One vector is turned by the same rotation once a tick. Each row is the vector after some number of ticks, and that number follows the row.
The counts run from 0 to 353.
[ 33  29  17  15  47  13  22   2 -50 -17   7 -20  15  -7  -8  -3 -18 -12
  13  -8  14  22 -32 -25 -23  31 -14 -39 -12   4  -8 -24 -20 -12 -12  25
  -4 -11 -32  -3  24  19  40 -12   1 -20 -14  -5  26 -13 -13 -10   6  11
   4 -20 -12 -12  14  -8  -1  16  22 -30 -45 -24  25 -37  16  -1 -15  -8] | 204
[ 28  28  17  -4  36  42  10  -7 -63 -33  17 -15   3   4 -13  -4 -25 -17
   7  -5   3  20 -24 -13 -20  34 -19 -25  -5  -5   7 -26 -22 -13 -20  14
  -3  -4 -16   7  16  26  47 -11   9 -22  10 -25  21 -35 -22   3  10   4
   5 -24   1 -14   2   1   0  12   4 -24 -29 -15  27 -30  11  -2 -29 -14] | 301
[ 36  13  17  16  42  27  33  -8 -46 -22   1 -10  -5 -23   1 -13 -18 -17
  -4 -26  25  19 -14  -9 -14  24 -15 -34 -10  10   0 -12 -15 -21 -24  22
   4 -16 -53  22  27   7  39 -13   8 -17 -17  -5  18  -7 -34  -4   7   7
  -8 -18  -1 -23 -34   6  -4   2   7  -8 -39 -10  -7 -28  10  26 -12 -11] | 21
[ 13  27   2   4  37  38  29  -6 -59 -35  -9 -36  -8 -12 -15  -8 -14 -11
   4 -14  16  17 -23  -8   4  43  -5 -18 -11   9   0 -36  -5 -13 -23  -5
   5  -6 -17  30  -4  16  37  -9   1 -13   3   0  11 -33 -30   4  -8  19
 -16 -15  -1 -32  -8   8   3  -7 -10 -16 -31 -32  38 -32   7  -1 -26  -8] | 317
[ 32  26  13  -1  42   7  31  15 -34 -29 -11 -22  10   3  -5   8   7 -12
   3  -4  21  19 -13 -22  -8  20  -5 -30  -3  -2  -5 -25 -23   0 -13  14
  -4 -17 -33  10  12  36  46  -7  22 -14 -17  -3  36 -43  -5   5  25  10
   3 -19  10 -39 -27   8   0  11   1 -12 -36 -26  26 -33  -4 -10   6  -1] | 344
[ 29  18  16   1  45  28  29  13 -50 -43  -7 -11   7 -15  11   3 -14 -19
  -6 -12  14  20 -11 -22   0  25  -8 -17 -12   5   4 -23 -19 -16  -9  23
   8  -8 -36  -5  28  38  38 -14  18 -19 -15 -25  38 -42 -19   8   6   1
   8 -20  19 -31 -25   3  -1   2   1 -17 -24  -3  29 -24 -10 -10 -26  -7] | 92
[ 14  26  10   3  33  38  15  -3 -55 -30  14 -18 -15   6 -11   1  -4 -21
  10 -11  18  20 -18  -2 -14  34 -16 -19  -7 -10  10 -16 -27  -5 -36  15
  -3 -12 -18  21  11  15  48   6   9 -14   7 -15  30 -40 -30  -6  15   2
  -8 -29   3 -15 -18  23  10  17   8  -8 -37 -24  23 -36  23   8  -7  -9] | 132
[ 14  21  15  11  47  28  22  -2 -40  -8  -3 -32  -4   4 -10  13  -1 -20
  12  -6  27  18 -34 -21  -6  35  -7 -43 -32  -6   5 -17 -13  -9  -8  16
   5 -19 -18  -4   0  19  55  -2   3 -23 -13 -16  34 -34   0  -3   8   9
   1 -24 -10 -14  13  11   3  10  21 -21 -41 -26  38 -28   8 -15 -13 -14] | 308
[ 27  19  13  -4  36  49  23  -9 -49 -36  -9 -34  -1  -9 -15   5 -23 -12
   0 -17   8  11 -25  -8   1  32 -13 -26 -11   2   0 -21 -16 -14 -22 -13
   3  -6 -11  25   2  23  49 -16  17 -10   2 -16   6 -36 -31   8   4  12
  -9 -11   8 -36 -16   2  -5  -6 -11 -23 -28 -26  26 -22   1  -5 -33 -12] | 152
[ 15  10  24 -11  39  46  23  -2 -35 -37  -4 -13  -2 -15  -3   3  -2 -21
  12 -18  13   2 -36   7  -3  40 -13 -31 -24 -16  -7 -10 -33  -5 -17  -8
  -4  -3  -7  15   9  29  56   3  18  -8  -1 -23  26 -30 -39  -7   5   8
  -3 -18  13 -23 -10  19  14  11  10 -22 -31 -32  23 -24   7  -1 -17 -14] | 48
[ 25  26  22  12  53  14  22 -13 -45 -16  -8   0  11  -4 -11 -12 -23 -15
   1 -16   8  15 -26  -6 -14  27 -29 -47 -14  -5 -16 -19 -15 -26  -5   6
  -7 -10 -34  18  22  24  55 -17  22 -18   0 -14  11  -3 -28  -6  16  18
  10  -6   3 -24 -11  -3   6  17  13 -20 -38 -20   2 -23   6   6 -10 -15] | 120
[ 31  13  16  21  47  18  35  -1 -33 -13  -9 -32  -4   3 -10  13 -13 -19
   9 -18  35  21 -10 -15  -2  12  -9 -47 -25  10   2 -14 -11 -12 -18  13
  10 -34 -44   4   7  11  61  -8  19 -18 -18  -7  24 -33  -3   4  20   6
  -4 -25  -4 -26 -31   2  -4  -7  -1 -16 -36 -18   8 -26   3  -2 -13 -14] | 165
[ 42  20  16   0  34  23  29 -11 -43 -18  -2 -17  -5 -11   3  -3 -17 -17
 -12 -11  13  23 -28 -19 -20  21 -10 -36  -4   1   9 -15 -21 -12 -21  31
  -3 -21 -44  15  19  18  43 -16   7 -28 -24 -10  23 -18 -21  10  25   4
   7 -15   5 -31 -26   9 -11   6   7 -11 -44 -14   6 -32   4  15  -3 -10] | 265
[ 26  28   8  -5  34  16  28   5 -46 -34  -4 -20  -2 -10  -2 -10   9 -14
   3  -5  11  13 -34  -6 -16  37 -13 -22   3 -11  -4 -24 -30   3 -21  16
 -14  -3 -25  29   8  28  37  -2  10 -14  -7   1  27 -30 -33  -9  15  14
   0 -16   6 -32 -13  20   6  22  10  -7 -46 -35  29 -40  11  10  12  -4] | 280
[ 30  28  17  -3  38  13  23   7 -38 -28   1 -19  11   2  -7   5   4  -9
  11  -1  13  18 -30 -18 -21  27 -11 -34  -3 -12  -9 -20 -33   6 -13  21
 -12 -11 -28   5  14  35  49  -4  11 -17 -16 -10  37 -33 -13  -9  27   9
   3 -24   2 -26  -9  13   6  28  14 -20 -43 -34  26 -39   8  -3   9  -3] | 33
[ 22  22  15  19  58   5  33  15 -46 -31 -11 -23  16 -23  -6  -3 -10 -11
  22 -18  21  15 -14 -11  -5  29 -10 -26 -12  23 -27 -27 -20 -22 -13   9
   0  -7 -42   6  21  20  39  -3  13  -6 -18   7  23 -18 -22 -17  -7  16
  -8 -22   4 -29 -11  -8   3   3   5 -22 -37 -26  24 -37   6  -4 -14  -2] | 106
[ 17  23  12   6  47  -3  36   6 -28 -25 -24 -16   7   0  -3  -4  17 -18
  -9 -12  23  23 -20 -11   4  28 -12 -31 -13 -11  -9 -26 -17 -13  -4   6
  -5 -13 -35  21   4  36  47 -10  25 -19 -23  -2  27 -29 -14   3  17  22
   7  -6  10 -41 -31  14   8  16   5   0 -40 -28  22 -30  -6  -8  16  -9] | 179
[ 12  27  13  21  46  31  16 -18 -58 -11   3 -17 -10   0  -1 -10 -18 -24
  -9 -13  21  30 -28 -17  -8  35 -22 -37 -29  -6  11 -15  -1 -32 -13  25
   7 -16 -26  10  11  14  45 -15   2 -29   0 -22  21 -16 -15   5  -1  13
   5 -14  -9 -11  10   8   6  13  18 -11 -35  -6  23 -20  12   0 -23 -18] | 58
[ 17  18  15   9  44  22  30 -18 -33 -13 -21 -21 -10   7  -3  -2  -1 -21
 -23 -15  26  24 -21  -7   7  20 -18 -46 -29  -9   9 -13  -6 -23  -6   3
   5 -24 -27  23  -1  22  59 -19  23 -27 -17 -21  19 -30 -12  14  15  13
   1  -6   7 -35 -35  21   7   4   5   1 -35 -18  12 -18  -7  -5  -5 -22] | 327
[ 25  29  12   3  42  20  27 -16 -45 -21  -7  -2   0  -5  -2 -20 -12 -19
 -12 -14   5  25 -32  -1 -14  32 -26 -39  -5 -14  -4 -20 -18 -21 -17  13
 -15  -7 -33  33  19  26  49 -15  16 -21  -7  -8  14  -6 -34  -2  18  14
   9  -1   6 -26 -18  13   8  22  13  -4 -42 -25   2 -30  10  18   5 -14] | 118
[ 28  28  12  -5  36  22  23 -10 -42 -28  -3  -9  -2 -13  -2 -18  -6 -19
 -14 -14   1  18 -41  -5 -18  37 -19 -37   0 -17  -4 -20 -31 -11 -14  13
 -17  -6 -24  32  14  29  44 -14   9 -25  -6 -13  15 -12 -36   1  16  17
  10  -1   6 -31 -18  17   3  21  12  -7 -42 -30  10 -31   8  16   6 -11] | 117
[ 17  23   7   8  43   7  33  17 -46 -31  -8 -18  -1   3   3   1  13 -21
   2  -9  28  26  -1 -13   3  24 -10 -20  -9  -3   1 -22 -15 -13 -18  19
   4 -19 -37  10  13  29  41  -5  22 -13 -16  -9  39 -48 -12   2  13   5
   0 -23  16 -33 -37  20  13  13   2   7 -36 -14  32 -28  -4  -3   2  -7] | 342
[ 29  28  21   3  45   9  22  -4 -45 -25  -9 -17  21 -16  -6 -15 -12 -11
   7 -12   3  14 -42 -14 -14  33 -14 -39 -14  -4 -20 -28 -19 -18  -3   6
 -13  -4 -29  19  18  37  49 -17  15 -16  -9 -10  13  -7 -22  -8  10  21
  11  -6   1 -27   7  -5   2  20  15 -31 -39 -34  22 -31   9  -4  -7 -11] | 285
[  7  35   3  20  48  15  20 -11 -61 -11  -1 -24  -3   5 -12 -17  -1 -21
  -2  -6  15  29 -28 -16  -1  43 -20 -33 -21  -5   3 -29   3 -23 -13  15
   1 -10 -22  19   0  19  40  -9  -2 -28   2  -6  17 -21 -10  -2  -3  23
   4 -13 -11 -22  17   9   9  20  18 -12 -40 -24  36 -31  14  -8  -9 -15] | 140
[ 17  20  10  -6  36  36  27 -10 -42 -29 -13 -24  -7 -13   3  -4  -1 -23
 -25 -12  16  17 -38 -15  10  32  -7 -29 -27 -13  13 -20 -10 -16  -4   6
   0  -8 -13  20  -5  33  43 -21  10 -29 -12 -27  28 -37 -17  18   5  16
   6  -6   8 -40 -13  17   2   2   8 -12 -31 -19  38 -20  -9  -9 -12 -16] | 324
[ 37  13  15  14  42  27  33  -3 -36 -18  -8 -34  -3  -3 -14  15 -17 -13
  11 -16  36  18 -11 -20  -4  12  -7 -41 -14  18   0 -13 -11  -8 -18  15
  11 -30 -40   3   7  12  57  -9  12 -18 -21  -3  27 -30  -7   3  18   4
  -8 -25  -2 -28 -24  -1 -13 -11   2 -21 -37 -22  12 -28   0  -3 -18  -8] | 166
[ 30  18   8   9  45  38  31  -5 -58 -33  -6 -19  -8 -18  -1 -12 -16 -20
  -7 -24  17  25  -7  -9   1  30 -14 -21  -7  13   5 -25  -9 -24 -21   9
   6  -7 -37  27  20  11  34 -17  13 -14  -9 -12  16 -24 -37   8  -7   9
 -10 -12  13 -35 -37  11   3 -11  -9  -6 -30  -4  11 -22  -1  14 -28  -8] | 88
[ 23  13  10  27  55  25  31   2 -56 -26  -8 -16   1  -9  -2  -2 -20 -16
   9 -25  25  22   4 -12   4  20 -15 -24 -18  20  -4 -20  -4 -30 -19  14
  19 -16 -50   6  21  15  40 -12  16 -15 -12  -9  23 -31 -17   2  -3   7
  -6 -21   4 -24 -32   1  -1  -8  -3 -13 -27  -6  10 -27  -3  -2 -31 -13] | 335
[ 13  23   4  12  41  17  30  13 -49 -32  -2 -18  -8  -1   6  -2  15 -26
  -3 -11  25  26   2 -15   3  30  -6 -16 -12  -5   8 -25 -17 -14 -20  24
   7 -15 -37  10  16  23  32   0  14 -19 -16 -10  44 -46 -15   1   8   1
  -3 -27  15 -33 -37  23  13  11   3   5 -33 -11  32 -31   0  -2  -1  -6] | 341
[ 16  20  10   3  35  34  31 -13 -40 -20 -17 -25 -13  -8   3  -5   4 -26
 -27 -13  23  23 -33 -15   8  35  -5 -33 -27 -18  15 -21  -7 -15  -5  10
   3 -11 -18  22  -4  29  44 -18   7 -34 -13 -24  27 -34 -16  19  10  16
   6  -6   8 -41 -20  23   5   5   7  -1 -36 -16  28 -21  -5  -4  -7 -19] | 325
[ 28  29  11  20  54  -7  33  -2 -44 -20 -18 -16  12 -10  -6 -10  -8 -11
   5 -16  17  22 -17 -14  -4  25 -17 -40 -12  13 -20 -32  -7 -22  -9  15
  -3 -12 -50  17  16  16  41 -14  16 -19 -19   9  12  -5 -15  -8   6  24
   6  -7  -2 -36 -15  -8   3   5   4 -14 -44 -26  13 -35   2   1   1  -8] | 350
